One vector is turned by the same rotation once a tick. Each row is the vector after some number of ticks, and that number follows the row.
The counts run from 0 to 754.
[ 65 129 135  91 100  89 100 172 121 126 109  52 149 140 114  91 148 122
 109 109 144 162 127 169 155 113 137 158 102 135 141  96 106  94 118 152
 104  98  73 125 160 150 104 159 174 117 131 165 163 130 108 155 107 117
 128 132 144 106 118 143 138  96 134 121  70 142 153  94 144 118  91 119
 151 106 135 161 137 135 103 106 111  95 122 152 131 140] | 630
[120 127 154 143 124 198 101 118 150 132 115 123 100 111 136 124 122 107
 150  83 112 155  89 122 116 160 151 156 144  89 127 168 161 129 121  92
 119 125 125 167 116 138 104 148 118 152  91  81 159 139 192 123 144 180
 129  72  98 121 164 145  84 158 105  80 123 155 117 103 140 120 168  76
 109 125 113 124 116 135 130 138 138 118 134 105 178  93] | 386
[118 114 121 144 101 128 140 108 130 140  80 150 124 102 162 138 143 100
 180  67 131 165 152 135 143 158 124 112 125 136 125 163 180 106 175 113
 113 143 138 125 129 134 115 107  95 134  75 109 155 168 127  90 143 143
 114  63 114 111 121 150  91 103  84 122 171 118 145 133 121 177 202 105
 115  89 122 164 121 129 116 136 139 130 117 150 182  93] | 45
[ 89 148 155 147 122 130 120 138 128 153 140  80 108 146 161 109 152  95
 146 159 139 173  79 119 109 135 134 114  79  87 132 121  99  71 121 138
 157  84 101 158 149 101 146 139 128 141 110 110 121 154 134 150 127 132
 135  82 131  60 170 157 107 104 126 134 117 154 171 106 123  76 106 105
  74 131  88 168 121  99 109 119  98 125  90 104 106 128] | 488
[128  99 112 130 142  99  89  72 133 123 135 119 113 112 123 158 141 138
 133 136 154  94 104 107 134 160 168 148 138  76 112 123 164 170 121 105
 132 155 118 127 166 113 168 115 157 157  81 136 108 168 133  84 118 166
 163 118  76 152 131 161 104 167 117 102 120 128 103 153 127 152 139 102
 129 131  85 144 107 117 162 106 130 163 123 155 177  92] | 194
[165 104  91 127  98 164 149 143 147 148 131 190 169  97 113 114  94 121
 153  99  88 159 131 145 115 152 101  90 138 130 165 144 158 153 179  82
  79 121 132 138  70 106 102 143 175 183 124 132 134 127 159 105 115 119
 104 126 142 180  98 124  97 115  90 114 152 109 150 110 117 191 157 109
 121 104 110 144 111 131 166 134 128 140 121 151 150 113] | 57
[124 118 149 179 127 122 121 181 135  95 184 128 126 102 121 136 105 118
 112 131 178  65 183 109 142 123 149 164 157 158 142 100  95  90 113 145
  98  79  98 102 146  84 160 158 134  90 166 116 109 105 114 149 118 121
 136 136 155 141 146 135 162 150 135 149  72 115 168 166 146 107 132 117
 114 125 130 129 137 141 120  97 150 132 104 191 133 117] | 328
[154  78 164 109 114 145 151 163 131  89 146 193 136 108  87 132 121 116
 136 108 153  63 162 109 148 158 154 172 147  83 140 130 144 148 135 129
 107 125 125 116 100 139 112 152 145 123 138 128 165 101 147 111  92 128
 134 117 116 176 113  81 153 151 152 104 140 137  99 136 122 170 164 107
 111 110 138  73 141 160 109 147 140  86 128 171 141 137] | 541
[105 129 142 107 103 185  85 126 144 118 111 104 151 137 143 123 123 122
 106  96  85 185 124 135  69 156 158 167 114  77 125 138 134 150 123  95
 115 136  72 143 132 112 116 158 177 152 105 138 157 132 216 135 145 150
 126 144 109 138 136 135  50 105 133 118  96 146 105 109 125 109 125 110
 132 107 114 132 121 167 138 113 129 148 138 124 136  84] | 613
[115 125 100 134  82 157 124 181 120 133 137 120 150 115 112 129 102 111
 131  75 132 111 173 136 171 141 124 153 161 150 155 154 141  72 151 134
  75 152 155 102 141 140 109 143 136 108 145 126 159 110 124 179 122 104
 126 114 161 152  72 147 124 141  92 113 112  75 137 134 174 150 178 130
 165 102 138 113 146 140  88 118 150  74 162 163 149 138] | 25
[113 113 196  75 108  93 119 132 135 105  88 118 134 156 126 133 196 121
 155  83 161 126 147 141 168 118 144 149  91  98 109 119 135 118 119 150
 144 120  97 139 153 175 117 116  96 102  98 166 167 143 115  81 102 154
 109  63 122  97 100 108 130 105 123 148 109 145 130 117  96 137 159 123
 111  84 141  98 147 131 104 131 118  83  89 153 150 132] | 643
[ 78 130 158  81 110 152 111 165 136 107 171  94 149 142 120  72 135 154
 122 159 110 127  84 122 125 135 174 164 129  73 159 157 111 130 125 114
 112 105 116 160 126 138  70 169 176 125 145  89 158 122 142 156  86 140
 150 112 147 130 128 127 123 127 172  95  96 120 135  94 132 145 114 110
 108 118 111  85 122 107 116 148 115  86 114 103  91 136] | 507
[ 70 163  76 141 110 112 112 164 111 146 130 111 174 151 121 124 125 121
 158 135 133 169 148 174 149 115  60  98 106 170 137 143 104  86 160 135
  80 141 149 122 118 126 115 109 135 128 107 136 104 130 129 180 139 155
 120 130 159 127 124 168  97  95 110 149 124 111 198 113 119 123 152 138
 143  82 153 193 137 121 107  99 120 136 121 146 128 144] | 253
[131 120 147 140 128 143 168 151 127 108 149 181 111 132 155 123 130 112
 149 187 145 125 120 110 105 146 149 139 112  92 166 133 133 138 161 102
 120  72 111 143  93  68 104 161 143 149 137  73 125 125 153 128 126 141
 147  81 119 121 174 117 131 100 161 103 160 138 122 132  87 145 148 108
  54 124  88 126 118  99 135 149 125 163  95 106  90 132] | 689
[115 109 106 120 119  71 118 130 127 162 113  86 147 109 136 111 122 129
 133 155 142 175  86 148 134 125 100  82 104 134 142  91 138 144 144 112
 124 102  99 128 146  80 164 127 167 170 114 153 103 178  95 110 112  99
 128 104 133 126 136 177 129 105 106 123 127 134 157 114 121 143  85 103
 124 120  72 205 114  87 162  92 101 164  94 147 147 118] | 72
[112 128 117 149 125 186 125 112 137 162 122 114 103 123 122 121 120  95
 151  89  95 160  99 103 119 187 137  96 109  62 127 148 172  89 147 101
 148 167 158 128 125 127 142 129 132 172  71 105 151 158 151 138 132 135
 135  93  98 109 105 139  76 147  84 123 172 122 119 126 162 126 150  83
 118 131  88 134 118 130 104 135  99 108 148 114 154 105] | 381
[100 122 161 154 117 123  97 145 137 121 140 101 120 150 120 137 156  92
 115 127 143 128 184 107  98 148 149 148  82  76 106  84 105  88 105 167
 163 138  70 109 161 115 168 133 132 128 115 179 139 115 157 143 123 112
 120 139 107 116 129 118 119  98 128 182  82 149 116 145 113  56 115 129
  99 124 122 146 153 179 101  90 112 140 119 159 101 140] | 114
[ 97 146 104 120 121  97 102 143 109 116 102 102 111 167 148 178 153 130
 118 101 179 121 144 135 167 132 137 166 115 127 122 128 160 100 134 158
 132 160 125  92 192 126 164  95  94  80 107 155 121 174 107 136 151 124
 151  95 110 109 114 175 109 128  98 133 125 111 110 165 116  89 170 141
 150  89 115 159 158 120  97 106 147 145 128 161 158 121] | 227
[111  96 124  97 105 158 123 159 142 147 137 125 155 122  82  96  94 125
 108  95  95 146  67 164 135 134 119 131 133  96 154 122 128 164 138 101
 106 114 119 160 104 144  88 166 207 178 130 144 158 113 156 152  98 131
 119 124 143 178 122 122 125 159 131  87 113 142 128  63 163 160 100  83
 149 133 132 132 110 142 126 130 101  73 131 122 156 126] | 398
[130 132 135 197 122 177 124 179 136 147 202 119 127 125 142 120  92 125
 106 131 130 127  83 127 110 126 149 109 137 130 148 114 111 107 133 121
 143  92 136 142 136  73 170 152 157 142 155  76  81 137 124 156 120 103
 144 133 143 137 154 141 125 171 117 139 115 109 177 146 167  79 109 107
  95 138  85 148 103 101 117 111 107 124 100 150 145  82] | 704
[105 135 138 144 138 124 165 144 110 110 145 159 128 130 172 123 137 117
 168 168 156 143  94 128 108 145 163 148 108  92 151 136 140 130 172  93
 123  90 140 140 100  57 105 140 145 129 119  68 108 145 127 108 137 163
 162  81 113 112 178 131 126  90 157 107 177 128 119 135  89 152 142 118
  56 118  82 139 110  94 131 149 111 163  86 111  97 124] | 688
[ 79 135  91 134 136 137 117 161 106 183 134  98 122 181 112 135 131 123
 103 137 144 196  58 183 134 146 102  93  92 114 122  90 129 130 147 127
 167 130 130 127 152 104 167 113 168 165 111 152 107 147 118 164 127 115
 140 117 107 119 139 175  97 133 107 114 138 138 131  98 145  97  84 116
 139 110  95 210 125 115 133 103  93 134 120 111 142 135] | 597
[146 113 169 155  96 123 186 198 133 133 140 175 145  93 117 107 105 102
 146 118 153 115 171 133 141 124 112 121 116 147 146 111 110  90 153 145
  96  71 115 127  92 105 118 153 142 129 169 128 142 101  93 136 103  86
 100 111 174 139 133  86 165  97 138 143 132 127 170 131 123 158 139 119
  89 111 127 133 133 134  98 125 124 100  86 179 121 138] | 664
[132 122  90 106 110 122 144 182 118 172 121 114 147  96 151  95  99 149
 113 118 122 166  81 149 141 114 111  89 121 154 162 122 147 117 180  98
  88  97 143 126 121  91 122 139 166 165 155 123 116 175  89 125  97  81
 117 113 161 143 107 149 146 107  90 106 143  81 172 110 135 154 133 109
 127 104  88 172 109  73 152 114 118 123  95 153 160 120] | 65
[147  98 142 113 117 122 151 149 116 160  75 176 107 127 111 149 145  85
 175  81 158 144 141 139 168 165  75 112 112 108 137 149 164 106 150 139
 142 133 142 142 116 160 121 118  79 149  92 129 178 139 115 112 136 113
  96  30 128 110 113 124 127 128  91 100 151 153 129  94 125 150 174  89
 123 110 120 141 149 137 116 138 138 106 116 132 160 156] | 42
[ 51 153 115 149 111 113 135 158 119 103 184 132 177 160 102 107 121 113
 167 149 145 110 153 170 162 116 105 116 122 149 116 135  92  83 159 153
 101 122 157 136 106 129 103 118 154 123 122 115 105 102 112 185 107 185
 138 145 143 136 122 112 118 119 153 167 134 108 182 152 135 155 141 136
 127  95 173 136 121 144  73 122  94  99 120 151  94 158] | 137
[131 102  96 116 144 104 119 121 128 151 190 113 138 103  92  99  85 149
 151 167 122 111  84 137 142 141 109  99 136 109 174 154 130 159 150 113
  77 132 165 126 108 118 126 124 185 184 121 108 116 141 119 141  86 140
 141 131 139 166 107 143 127 172 119  93 133  97 169 127 163 201 113 106
 129 131 102 128  92  90 162 104  90 125 135 148 145 130] | 175
[146 107 129 128  82 131 136 160 146 109 159 169 177 109 112 124 107 135
 161 110 116  83 199 123 146 120 108 117 126 133 148 145 118 123 167 136
  74 124 127 127  74 129 116 125 139 135 136 147 132 107 124 120 101 128
  90 138 158 170  84  78 140 122 128 146 105  89 180 155 101 176 176 137
 105  84 164 103 124 139 128 111 129 115 103 184 128 120] | 659
[114 115 114 121 114 172 110 156 128 100 138 173 148 147  83 155 113 107
 121  88 131  82 180 137 139 165 131 173 146  95 127 143 135 131 133 131
 105 161 134 123 100 163 113 138 141 132 113 148 176  82 195 159 124 161
 110 130 116 180  91 109 100 151 134 110 119 125 106 119 135 137 173 117
 151 106 163  90 154 173  92 131 143 100 170 158 147 144] | 17
[133 119 124  99 105  97 109 130 154 140 176  60 168  90 133  82 113 143
 142 147  94 144 105 115 128 120 129 100 120 113 167 129 110 134 131 117
  78 114  95 138 123 124 133 143 179 172 139 142 121 150 113 126  73 103
 126 132 158 129  83 148 131 126 109 128  69  89 191 124 127 160 111 114
 121 115  89 133  81  75 178  91 115 103 117 144 126 115] | 291
[133  90 113 153 122 135 139 125 141 162 173 103 130  86 103  91  98 126
 130 117 127 115  68 110 148 137 150  77 126 112 141 105 152 121 153 109
 125 120 145 120 141 107 163 142 202 179 132 102 113 157  90 112  84  90
 152 112 126 137 115 131 137 177 105 123 155 100 153 143 187 170 103  87
 120 145  76 151  92  91 127 114  97  95 127 161 179  99] | 181
[101 139 107 163 143 175 139 187 109 127 193 192 123 182  89 151  93 107
 135 148 156 101 125 145 157 141  77 145 123 106 149 152 107 111 151 140
 124 120 175 145  87 119 117 124 126 130 154  99 113  74 162 195 132 154
 132 103 149 160 142 116 110 168 145 103 141 139 134 110 136 129 157 124
 116 107 146 115 139 143 100 146 121 112 116 116 106 151] | 359
[142 133  73 146 123 187 151 178 107 134 150 176 147 147 132 147  87 139
 116 119 115 146  98 134 122 145 113 127 141 124 158 145 169 147 201  92
 102 145 172 123 106  67 125 141 152 160 143  91  99 147 140 150 144 111
 137 117 130 169 106 139  95 139 102 104 183  77 113 134 127 140 169 127
 117 101 104 139 128 122 123 147 135 138 123 123 143 105] | 582
[ 96 118 161  99 135  66 109  98 131  82 134 124 144 125 143 117 163 153
 149 156 166  99 126 120 117 132 199 179 120  86 121 111 129 176 140 111
 117 113  72 127 138 110 127 137 168 111 107 134 125 149 136  85  96 185
 181 135  91 137 157 130 133 105 180 125 105 122 114 162  83 171 123 131
 100  97 108 113 126 107 136 120 116 163  96 166 116 103] | 312
[152 106  94 113 112 131 122 113 146 124 110 164 148  91 150 148 108 112
 177 117 115 143 154 125 120 163 100 122 146 117 162 178 159 146 173  82
  55 136 134 127  83 128 103 128 118 146  96 121 146 150 165 102 147 151
 118  78 126 161 111 140  90  98  96  99 136 110 144 120 107 186 191 118
 111  92 102 139 113 111 157 129 150 158 132 137 161 120] | 51
[ 85 142 104 144 101 116 137 183 110 160 122 142 143 166  94 114 122  90
 154 134 139 186 137 194 134 142  60  97  87 143 132 109  91  85 146 142
 118 103 129 138 106 134 117 121 145 150 124 145 139 103 128 184 137 129
 115 125 148 121 133 137 109  89 115 142 116 150 173  81 141 121 115 117
 130 104 143 191 143 151 100 104 103 122 117 122 117 169] | 255
